Each row is where one point has got to under a steady rotation. How many ticks took it there?
The counts run from 0 to 849.
[125  86 176 139 164 127 150 110 147 122 110 153 166 132 118 132 118 182
 141 121 146 131 100 106 178 166 127  81 140 113 113 127]
668
[ 82  74 113 120 109 152 148  76 158 124 132 170 183 128 115 162 120 143
 138 145 138 144 137 132 165 100 150 101 140 131 110 133]
410
[115 127 134 174 128 108 114  93 177 111 108 116 190 139 125 142 110 121
 129 138 181 128 126  84 155 122 151 128 119 167  97 152]
78
[155 114 109 113 202 128  96 122 174 128 131 168 160 118 140 129 106 101
 160 144 139 127  74 142 128 134 155 127 148 139  85 126]
660
[ 99 105 118 158 168 137  87 154 166 107 121 154 171  82 109 130 106 104
 105  97 158 145 103 134 152 113 133  85 132 102 131 150]
808
[111 113 108 129 153  88 122 136 161 135 141 186 174 113 114 150 103 101
  92 142 208  94 129 129 118 104 148 139 111 147 129 130]
305
[112  94 115 121 126 148 181 114 162 153 150 143 183 114 106 163  67 140
 129 157 137 103 109 124 178 116 117 120 112  99 109 155]
603
[107  94 103 114 134 108 127 103 198 160 146 147 156 148 134 150  98 156
 105 168 134  95 106  92 160 144 140 140 134 159 113 148]
761
[ 95 110 140 150 143 148 128 123 183 132 127 148 193 147  95 117 125 140
  97 122 163 113  93  99 158 165 156 112 132 146 144 141]
267
[118  93 146 131 141  84 144 141 179 143 170 129 179 111 110 128 109 136
  83 146 146 155 123 156 130 175 121  78 140 121 133 150]
366
[101 135 108 140 182 123  74  73 146 124  89 168 152 109 117 146 152 139
 135 131 140 116  88 145 148 117 146  79 123 121 150 164]
531
[ 99 104 129 137 145 117 142  59 145  87 159 141 166 146 127 112 120 170
 116 161 151 167  89 169 149 132 126 108 146 139 141 149]
717
[131 101 127 118 136  69 151 150 161 102 124 171 151 104 146 146  81 126
 124  88 171 121 135 144 167 133 135 139 128  75 107 128]
705
[129 117 140 148 154  74 123 124 167 117 133 154 159 131 178 185 105 132
 167 126 160 100 156 122 136 157 135  95 147 113 111 147]
824
[132 113 106  81 153 145 141 105 141 114 120 165 150  92 133 121  52 139
  97 156 160 146 119 149 127 105 164 117 112 161 109 133]
500
[148 117 149 124 162 110  87 119 168 125 125 144 146  88 118 112  82 138
 107 127 196 154 107 119 153 138 142  74 102 150 114 147]
619
[108 114  73  93 137 125 115 123 173 116 105 169 176 103 106 123 101  89
  79 103 124 139 106 159 122 131 171 114 142 139 116 138]
308
[108  77 112 113 121 164 131  75 157 120 104 168 179 109 108 136 116 163
 125 140 110 151 127 132 176 121 154  95 141 126 119 155]
411
[136 115 151 115 137  69 139 103 165 111 102 153 149 113 135 102 126 171
 113 140 112 166 104 143 154 179 150  98 164 109 151 153]
174
[118 108 104 102 123 141 117  78 171 107 143 121 177  92 150 133  82 158
  99 155 105 139 122 147 172 138 137  82 133 144 112 147]
223
[101 106  89 134 124  80 100  67 154 121 135 169 184 127 129 169 145 131
 101 142 147 122 142 136 144 122 135  96 139 166 108 133]
28
[144 104 157 166 151  85 106 131 163 138 102 173 157 112 120 162 124 123
 166 114 154 106 105 113 153 145 120  95 141  75 106 167]
670
[124 119 133 139 148 130 141 114 161 111 113 120 139 120 143 147  67 131
 170 109 120 154 112 125 160 142 133  64 152  98 104 186]
476
[ 96 158 101 129 149 102 142  90 157 142 147 122 160 110 128 154 114 113
 126 152 194 119 131 131 171  68 138 104  97 126 145 154]
340
[116 135 116 137 171  67 166 155 174 128 116 151 182 128 126 145 136  80
 136 117 142 152 131 154 107 133 166 136 156 106 129 143]
52
[118 132 121 144 156  62 163 107 138 125 119 137 174 129 139 161 113  96
 127 142 150 171 121 142  83 111 136  95 153 168  92 139]
434
[ 93 149 106 155 157 130 181  96 151  97 114 122 205 157 149 146  95 137
 110 136 135  96  91 118 127 155 142 125 134 163 120 125]
385
[ 83 117  79 114 174 120 173 106 146 136  93 133 153 114 132 146 103 152
  90 146 111 146  99  98 152  89 144 112 118 158 114 137]
692
[141 102 121 117 149  47 119 121 169 150 110 196 162 134 107 139 157 112
 118 124 140 139  96 140 125 143 145 135 162 111 110 140]
710
[152 128 150 128 156  53 112 106 162 102 111 174 147 115 155 118 131 160
 123 137 135 145 105 138 147 157 145 123 172  95 153 167]
175
[ 96  82 106 105 163 146 172 107 146 140 132 174 155 150 120 130 112 156
 125 139 114 183 126 125 138 126 149  92 176 142 142 162]
752
[ 89 110  92 106 182 111 159 122 139  96 114 174 148 131 124 154 122 124
 127  85 119 145 108 179 136 134 132 100 130  84 144 159]
249
[131 114  95 148 196  86 126 108 158 110 143 118 164 138 171 153 106 138
 140 125 106 152  96 118 166 134 107 119 170 132  82 141]
819
[121 155  94 133 144  77 166  92 136 134 126 162 200 139 163 147 134 151
  92 124 125 127 159 111 160 127 138 117 168 116 157 145]
488
[129 115 118  95 142  95  93 114 190 122  83 177 148 105 111  90 122 123
 108 133 159 137 101 125 144 137 201 135 134 138 138 141]
115
[129 124  97 141 170 102  90  95 155 109 139 158 170 102 184 150 120 162
 110 153 110 101 105 126 161 135 127 121 160 131 117 131]
225
[107  82 108 147 163  87  82 104 166 105 137 172 156 121 125 144 156 125
 147 124 157 170 141 135 159 116 140 114 151 110 135 174]
215
[ 92 117 101 117 158  98 164 109 172 115 142 148 155 144 138 118 109 158
  82 141 177 135 134 117 169 135 154 149 113 132 174 154]
301
[109 133 164 128 140  87 141 133 186 133 102 132 136 121 133 111  89 125
 105 123 193 144  92 112 113 138 162  70 138 143 149 158]
772
[ 92 144  99 144 189  87 112  92 168  79 109 130 142 111 182 155 123 147
 140 149 131 119 113 120 133 119 160 121 145 137 147 145]
37
[112 119 112 151 154  78 145  88 170 110 119 116 151 141 161 173 118 144
 172 121 135 142 130 114 199 124 120 111 128 103 104 153]
478
